In the rows, 128 means zero.
Named moves, each a turn or a mirror, and the order they were made in; the first pair answered
move j_917:
[ 94 157 129  98 132 145 125 176 103 102 119 118 106] |-> [ 90 161 123 106 138 153 124 175 108 116 115 119  99]
[126 107  94 118 118 116 122 110 146 155 136 123 132] |-> [132 102 102 109 107 105 120 111 141 135 142 122 142]
[106 104  93 121 147 107  96 103 142 123 134 124 156] |-> [102 106  90 125 152 111  98 101 144 131 132 125 151]
[158 141 159 127 106 148 142 123 103 106 100 136 103] |-> [155 146 152 134 115 157 143 119 109 128  93 136  93]
move j_459:
[106 117 127 140 148 146 115 121 132 142 137 123 131] |-> [102 123 129 134 151 146 111 122 128 131 141 125 128]
[112 143 111 134 140 134 110 138 138 132 151 135 120] |-> [119 137 135 125 144 140 121 142 130 102 151 129 132]
[132 151  93  98  38  92 109 114 127 130 127 151  87] |-> [141 150 134  81  43 102 125 125 116  73 131 144 106]
[112 148 130 146 147 163 148  92 150 156  96 113  97] |-> [ 96 173 129 137 143 160 130  99 146 142 113 120  87]
move j_320:
[175 103 146 119  68 113 161 107 106 109  76 143 127] |-> [162 130 157 106  63 115 146 116  98  74  96 149 121]
[106 193 122 138 165 162  95 146 144 169 143 147  85] |-> [105 182 109 144 164 152  90 145 149 181 146 147  90]
[176  82 136 120  89  99 157 119 103 119  99 133 141] |-> [172 101 155 109  88 113 153 123  92  91 102 135 130]
[143 128 158 159 165 142 150 140 131 130 127 118 160] |-> [136 144 166 152 162 144 145 144 127 112 134 122 152]
move j_181:
[108 163 148 128 147 151 109 136 115 106 141 147 121] |-> [104 156 145 130 154 148 107 140 119 108 147 142 130]
[125 135 106 143 105 101  97 119 118 156 140 123 148] |-> [132 142 114 138  91 111 100 115 108 154 129 128 131]
[133 150 107 148 112 166 143 122  94  93  97 130 139] |-> [115 125  90 155 147 150 137 131 115 103 126 120 174]
[150 139 137 135 122 146 139 108 115 148 112 118 130] |-> [138 123 124 140 148 136 134 115 132 151 130 109 154]
move j_608:
[144 110 125  95 138 135 120 123  98  94 144 131 187] |-> [164  98 131 113 148 159 145 111 101 132 110 127 178]
[151 123 122 135  98 118 117 108 121 119 128 125 121] |-> [128 134 143 134 142 143 118 124 128  95 145 119 126]
[ 96 137 109 110 127 111 102 138 145 106 156 109 146] |-> [123 116 122 137 156 155 146 125 153 163 103 102 127]
[117 141 131 109 137 130 111 132 132 113 162 131 131] |-> [144 123 132 128 137 150 138 116 136 161 122 127 117]
Then:
Between the rows of a pair lie 2 to 3 moves.
[107 127 122 120 125  95 128 142 137 105 145 124 131] |-> [115 121 147 125 150 123 149 143 136 100 132 119 128] : j_917, j_459, j_459
[114 156 101 124  98 111 100 122 127 152 132 138 107] |-> [ 95 150 117 134 166 143 115 135 145 154 140 122 119] : j_181, j_608
[125 152 104 126 139 112 122 102 150 173 116 163 100] |-> [104 160 103 119 157 102 105 115 155 143 152 159 117] : j_181, j_608
[125 157  88 125  87 104 111 112 124 148 121 143  85] |-> [142 137 101 112  67  82 117 117 112 114 120 140 109] : j_320, j_917
[136 115 170 139 173 165 163 136 126 148 109 119 156] |-> [110 168 111 115  85  95  88 133 110 128 156 147 134] : j_459, j_181, j_608
[122  90  99 145 150 113 107 133 142 156 168 121 154] |-> [154 105 120 119  74  97 106 124 107 111 146 136 141] : j_320, j_320, j_608
[141 145 165 126 132 180 167 125 132 100 140 151 146] |-> [152  94 130 141 125 141 172 116 148 141 136 142 184] : j_608, j_181, j_320
[125 108 145  97 124 111 119 136 118  88 138 124 168] |-> [152 105 159 109 131 151 154 122 116 129  86 126 137] : j_320, j_608, j_181
[151  80 139 120 122 159 145 109 124 130 135 113 146] |-> [123  92 131 117 140 151 124 121 130 109 166 113 158] : j_608, j_459, j_608
[164 101 104 153 126 110 126 135 121 163  90 124 128] |-> [125 138 135 144 190 155 122 161 124 116 122 119 120] : j_459, j_917, j_608
[106 135  71 170  97 120 101 134 162 161 152 138 121] |-> [108 138  83 179 128 152 118 134 166 177 137 135 107] : j_917, j_459, j_917
[121  93 102 121 127 113 146 138 149 155 124 146 136] |-> [114  96 123 114 149 122 149 150 148 120 141 141 149] : j_917, j_608
[147 134 178 141 114 158 150 133 151 109 102  92 124] |-> [127 106 125 145 103  94 119 136 170 126 140  88 164] : j_608, j_181, j_459
[150 114 158 131 131 130 146 131 134 105 116 119 158] |-> [149 100 143 138 135 120 145 129 142 123 115 117 164] : j_320, j_608, j_181
[161 112 161 141 143 154 144  93 116 177 100 118 147] |-> [158 103 151 119  97  96 115 103 107 123 138 118 185] : j_608, j_459, j_320
[135 101  77 126 107 103 109 107 136 186 123 115 128] |-> [ 90 124  98 117 173 121  96 136 148 134 177 108 146] : j_608, j_320, j_459
[102 198 129 122 130 133 113 117 116 112 129 149  92] |-> [129 107 156 138 181 132 164 122 134 110 115 113 171] : j_181, j_459, j_459
[111 150 152 122 159 180 150 127 128 108 130 135 107] |-> [142 118 102 127  81 121 138  99 124 162 105 142 112] : j_181, j_608
[138 157 103 121  98  73  81 143 120 110 175 152 200] |-> [174 167 176 145 166 199 160 131 115 153  88 147 134] : j_608, j_181
[101 171 100 133 149 121  94 113 155 148 142 146 129] |-> [ 99 181 120 123 151 129  93 119 145 117 149 146 128] : j_320, j_459
[103 121  97 146 123  67 105 120 134 114 142 121 134] |-> [101 105 126 151 174  97 131 131 140 101 139 109 151] : j_320, j_917, j_608
[ 90 178 144 123 145 173 157 156 125 102 127 120  53] |-> [ 85 118  64 155 148 111 138 144 161 192 140 108  98] : j_320, j_320, j_320
[ 70 115  96 152 143  90  69 116 156 179 163 126 122] |-> [ 98  82 157 163 204 152 132 117 159 174 124 106 134] : j_917, j_608
[121 140 133 126 101 101 115 146 108 128 134 124 100] |-> [123 136 139 141 130 127 131 142 117 154 117 122  87] : j_459, j_917
[130 139 138 104  70 123 100 116 117 108 147 134 128] |-> [151 127 137 118  66 136 118 104 120 144 114 137 116] : j_608, j_608
[140 182 116 134  67 120 140  99 131 140  99 141 110] |-> [120 202 115 130  79 121 127 108 134 127 115 145 104] : j_459, j_917, j_320
[145  94  99 141 137 117 137 121 150 171  95 111 150] |-> [112 120  79 128 132  92  98 137 156 144 142 117 155] : j_608, j_320, j_459
[142 131 128 115  75 118 113 117 110 126  89 134  99] |-> [118 125 166 111 145 147 126 144 120  71 119 116 131] : j_608, j_459, j_320
[159 117 129 140 117 101 158 129 152 122  87 110 164] |-> [148 129 149 131 138 117 161 140 149  88 102 107 165] : j_320, j_181, j_320
[124 105 139 131 172 149 130 130 159 134 103 115 138] |-> [107 143 116 106 113 107  84 131 143 101 137 136 130] : j_459, j_608, j_459
[117 150  91 152 122 126 121 109 142 170 141 136 104] |-> [154 100 119 139  91  95 143 107 128 122 133 122 158] : j_917, j_459, j_459
[118  96  80 135 134 119 127 102 161 215 100 119 118] |-> [117  81 162 107 189 142 154 134 152  93 130  97 178] : j_917, j_608
[ 94 114  62 156 164 104 105 129 113 181 145 111 117] |-> [ 76 154  79 143 168 125  93 139 103 152 154 119  92] : j_608, j_320, j_459
[ 94 104 101 132 184 146 135 158 108 148 121 131 121] |-> [118  71 109 125 155 119 145 157 101 123 117 123 158] : j_917, j_459
[137 102 107 139 101 100 143 118 144 147 128 119 161] |-> [108 153 120 119 100 109 116 133 132  92 164 129 142] : j_917, j_459, j_459
[102 135  88 121 101 124 109 138 143 109 162 137 113] |-> [118 104  80 129  93 108 118 132 146 122 153 133 134] : j_320, j_917
[148 170 153 129  91 107 126 158  90 122 131 127 101] |-> [157 155 153 149 116 134 149 147 100 165 106 120  90] : j_459, j_917
[135 125 105 144 155 132 146 115 142 218  94 144 107] |-> [141 185 132 100  78 117 119 118  99 134 106 169  77] : j_320, j_320, j_608
[133 139  82 131  73  74 107 119 130 162 122 139 105] |-> [ 95 134 141 136 202 138 134 153 150 104 158 109 142] : j_181, j_608, j_459
[140 136 148 127 110 124 129 109 108 113 104 114 120] |-> [121 141 127 122 107  99 109 115 113 109 131 116 130] : j_320, j_320
[117 129 133 132 172 162 147 130 139 136 117 137 131] |-> [152 105 131 124 111 128 155 116 123 129  93 137 145] : j_917, j_608
[116 146 125 132 157 150 129 134 139 117 149 135 116] |-> [128 155 112 127 111 131 120 122 124 124 139 145 100] : j_608, j_459
[139 142 196 124 143 179 166 116 116 130  85 129  84] |-> [109 163 186  93 116 129 120 138 107  50 150 133 112] : j_917, j_320
[ 85 122  98 154 177 137 107 148 153 138 153 104 148] |-> [ 85 158  80 140 121 119  82 140 137 134 154 123 117] : j_608, j_459
[120 140 123 138 143 152 133 125 126 169 119 132 108] |-> [117 140 131 137 150 158 136 131 125 159 119 130 109] : j_181, j_320
[138 119  96 131 147 126 128 112 140 165 119 138 128] |-> [129 134 130 124 174 158 139 124 132 132 123 137 121] : j_320, j_608, j_608
[126 185 161 135 133 188 132 153 120  90 100 145  57] |-> [ 96 105 133 143 182 115 117 178 157  63 169 113 176] : j_181, j_320, j_917
[121 157 110 105 147 115  83 124 133  96 163 149 144] |-> [134 162  92 118 124 121  86 107 132 151 130 159 110] : j_608, j_459, j_608
[152 116 112 148  87  70 130 108 142 132 102 129 178] |-> [106 188 107 134  94  84  88 123 134 103 143 145 138] : j_459, j_917, j_459
[118 152 100 127 116 109 109 136 130 145 131 129 113] |-> [145 122 112 134 110 109 136 125 129 159 105 125 126] : j_917, j_320, j_320
[114 112  66 129 109  96 115 122 122 127 155 114 159] |-> [141  85  84 138 107 106 146 114 121 146 121 105 162] : j_320, j_917
[121 134 142 138 129 149 119 133 120 114 150 130 117] |-> [143 102 145 139 120 137 134 127 120 116 138 123 138] : j_459, j_459, j_917
[131 129 133 137 141 151 143 120 130 147 112 131 119] |-> [109 146 122 132 154 142 123 132 135 132 140 130 124] : j_459, j_459, j_181
[ 89 163 107 126 133  76 107 119 141 115 139 110 120] |-> [103 130 123 123 138  66 123 126 140  98 136  97 155] : j_459, j_320
[ 88 197 111 141 115 124  90 131 144 150 138 164 120] |-> [125 140 144 162 169 167 151 122 157 179  90 144 142] : j_459, j_320, j_608
[149 135 137 117  98 128 129 116 109  98 109 134 115] |-> [137  92 119 141 154 126 140 120 140 139 117 114 149] : j_181, j_608
[119 106 143 148 161 132 162 132 122 150 112  86 142] |-> [121 139 123 149 128 133 147 118 113 176  99 106  98] : j_181, j_459
[176 118 135 120 118 114 106 147 123 116 119 108 143] |-> [144 134 124 121 149 118  90 157 136 114 148 108 143] : j_459, j_917, j_608
[134 109 109 112 114 124 133 115 140 155 116 142 138] |-> [136  98 124 110 131 132 146 118 140 146 116 139 149] : j_608, j_459, j_608
[147 134 123 138  93 134 132 109 116 159  92 139  95] |-> [126 166 131 117  87 131 111 125 110 107 124 146  96] : j_320, j_459, j_320
[ 83 156 106 148 177 134 108 134 156 149 155 129 116] |-> [141 156 170 133 133 172 155 121 119 115  93 135  89] : j_181, j_917, j_608
[150 110 148 119 108 107 135 129 109  80 127 121 150] |-> [145 120 112 121  81  87 112 121 114 111 133 132 134] : j_608, j_917, j_608
[112 143 142 113 102 120 135 128 107  53 127 126 117] |-> [130 134 128 118  71 107 134 113 101  77 109 132 109] : j_608, j_608
[128 163 146 139 102 173 136 113 101 121 100 146  76] |-> [125 156 154 148 134 190 144 118 108 123  98 140  83] : j_320, j_459, j_917
[ 94 150  91 121 157 136  93 140 157 166 204 121 125] |-> [148 102 132 139 174 180 158 120 155 202 133 109 127] : j_917, j_608
[105 159 119 122 151 140  90 136 136 109 161 140 124] |-> [145 158 151 115 105 154 117 123 111  94 119 146 105] : j_320, j_181, j_459
[143 111  89 134 103  89 119 116 136 169 116 138 134] |-> [132 173 148 107 115 143 121 131 109  95 120 149  95] : j_608, j_181
[104 153 115 144 130 181 113 145 132 148 131 138  74] |-> [ 91 131 134 138 167 175 115 163 141 109 161 121 119] : j_459, j_181
[153 125 155 124 107 132 149 112 128 130  92 120 130] |-> [120 123 108 143 140 116 125 118 154 169 120 117 137] : j_917, j_459, j_181
[125 113 108 140 144 125 130 117 147 172 120 122 126] |-> [132 154 139 123 118 146 130 119 123 137 106 136  89] : j_181, j_320, j_459
[ 73 143  62  91 129 118  82 146 128 132 158 133 111] |-> [116 143 141  66 107 149 123 147  94  55 128 133 116] : j_181, j_459
[172  72 141 125 156 135 174 107 125 141  79 120 130] |-> [162 104 173 107 160 156 172 119 110  90  94 124 117] : j_181, j_320
[ 96 126 113 130 166 139 118 139 149 144 150 109 119] |-> [112 118 129 135 170 156 136 133 146 153 126 106 113] : j_320, j_320
[146 115  98 145 111 133 118 111 125 143  88 141 121] |-> [122 122 129 128 151 146 115 135 124  75 125 130 146] : j_917, j_608
[143 119 187 137 209 147 151 139 135 107 127 117 171] |-> [120 142 171 142 225 160 135 141 140 126 140 120 149] : j_320, j_917
[134 113 178  96 173 147 135 121 137  93 113 165 127] |-> [138 108 172 107 183 155 141 116 143 117 103 165 122] : j_181, j_459, j_320
[106 134  98 121 137 113 104 126 137 115 163 132 133] |-> [143 137 143 108 107 136 135 117 111  85 126 136 120] : j_181, j_459
[129  98 136 146 157 126 159 160 139 139 128 109 185] |-> [142  97 134 134 119 101 148 157 126 117 133 113 193] : j_320, j_459, j_917
[131 133 103 125  97 107 108 118 124 134 132 131 116] |-> [140 114 134 117 115 113 126 126 122  93 135 117 148] : j_181, j_459, j_459
[136 136 179 110 123 197 155 133 117 108 105 129 105] |-> [150 105 150  95  57 119 128 131 110  84 126 128 154] : j_459, j_608, j_459
[ 69 116  89 137 123  93  82 143 155 146 164 147 101] |-> [ 62 134 132 134 176 150 104 154 156 120 159 143  87] : j_608, j_459
[144 135 165 102  94 156 111 161  87  45 109 126 118] |-> [122  64 133 144 189 151 127 169 139 105 128  95 178] : j_608, j_181
[124 184 134 123 104 130 113 156 101  85  88 146  82] |-> [137 164 150 134 131 159 143 149 104 102  66 140  83] : j_917, j_459, j_917
[127 166 134  86 114 131 101 117 124 120 143 149  93] |-> [163  97 139 110 138 138 147 105 138 165 101 130 127] : j_181, j_459, j_608
[125 106 155 112 136 148 153 126  94  77 116 136 138] |-> [123  99  88 135 105 114 134 105 110 168 104 145 120] : j_181, j_608, j_459
[134  77 106 113  83  84 105 144  95  76 131 113 177] |-> [163  55 103 128  73  98 130 125  97 126  89 112 162] : j_608, j_608
[143 130 153 126 162 175 133 140 128 134 104 128 102] |-> [110 159 133 114 150 147  93 151 129 103 148 136 108] : j_608, j_917, j_608
[104 149 102 132 122 115 120 123 157 165 140 144  79] |-> [148  96 142 113  87  83 146 125 136  96 127 132 138] : j_320, j_917, j_459
[116 150  89 117 126 139 125 133 142 165 119 133 128] |-> [120 143  95 122 135 146 133 132 145 170 110 128 130] : j_320, j_181
[157 122 166 148 187 180 150 141 119 126  95 107 147] |-> [146 131 166 123 156 141 121 155 107  59 135 109 175] : j_917, j_608, j_608
[181 119 183 117 141 129 151 126 120 101 119 127 139] |-> [165  98 152 122 139  89 130 129 135 109 145 122 174] : j_608, j_181
[137 122 155 119 156 156 163 124 123 115  97 119 123] |-> [ 95 161 114 106 135 116 106 132 125 102 148 131 118] : j_608, j_917, j_608
[168 130 143 126  99 121 138 113 125 123  84 134 110] |-> [162 148 150 121 107 133 133 120 120 110  93 136 100] : j_320, j_608, j_608
[140 118 119 127  99 125 131 105 125 155 115 149 114] |-> [118 133 106 131 120 130 119 113 136 163 134 148 109] : j_181, j_320, j_459
[154  90 150 134 110 132 155 125 122 124  92 126 139] |-> [132  98 120 150 134 138 144 122 141 176  97 125 124] : j_608, j_608, j_459
[ 72 128 124 150 111  91  96 148 124 130 166 112 150] |-> [117  76 160 159 124 114 148 137 122 139 120  98 170] : j_459, j_459, j_608
[140 135 120 139  99 142 115 153 135 182  77 125  94] |-> [140 158 165 114  98 159 119 167 114 107  89 126  96] : j_320, j_320, j_459
[100 124 107 137 147 107 108 132 145 141 144 117 102] |-> [120 135 121 134 122 126 122 120 132 151 114 123  73] : j_608, j_181
[132 147 128 158  96  96 140  96 144 169 105 118 127] |-> [141 154 145 149  84  97 142  96 131 146 100 122 123] : j_320, j_917, j_459
[143  79  98 135 121  92 126 112 128 166 123 120 154] |-> [140 129  95 126  85 103 107 107 112 166 117 140 102] : j_459, j_181, j_320
[109 153 113 127 126 173  85 103 132 145  96 141  77] |-> [ 81 141  90 125 148 140  62 120 150 128 143 135 114] : j_608, j_181
[134 114 113 121 113 100 118 128 110 123 121 132 131] |-> [122 135 107 120 119 113 108 126 111 134 124 138 112] : j_320, j_917, j_459
[123 149 112 119 130 147 106 120 133 166 113 130  88] |-> [144 109 162  99 138 137 130 136 119  87 120 112 145] : j_917, j_459, j_608
[120 113 114 108 142 115 108 147 106  90 142 143 166] |-> [125 116  89 135 155 142 118 128 121 174 108 146 127] : j_608, j_459
[125 118 125 118 159 109 148 136 158 141 123 116 157] |-> [135 114 137 107 137 100 150 135 146 118 117 118 165] : j_459, j_320, j_917
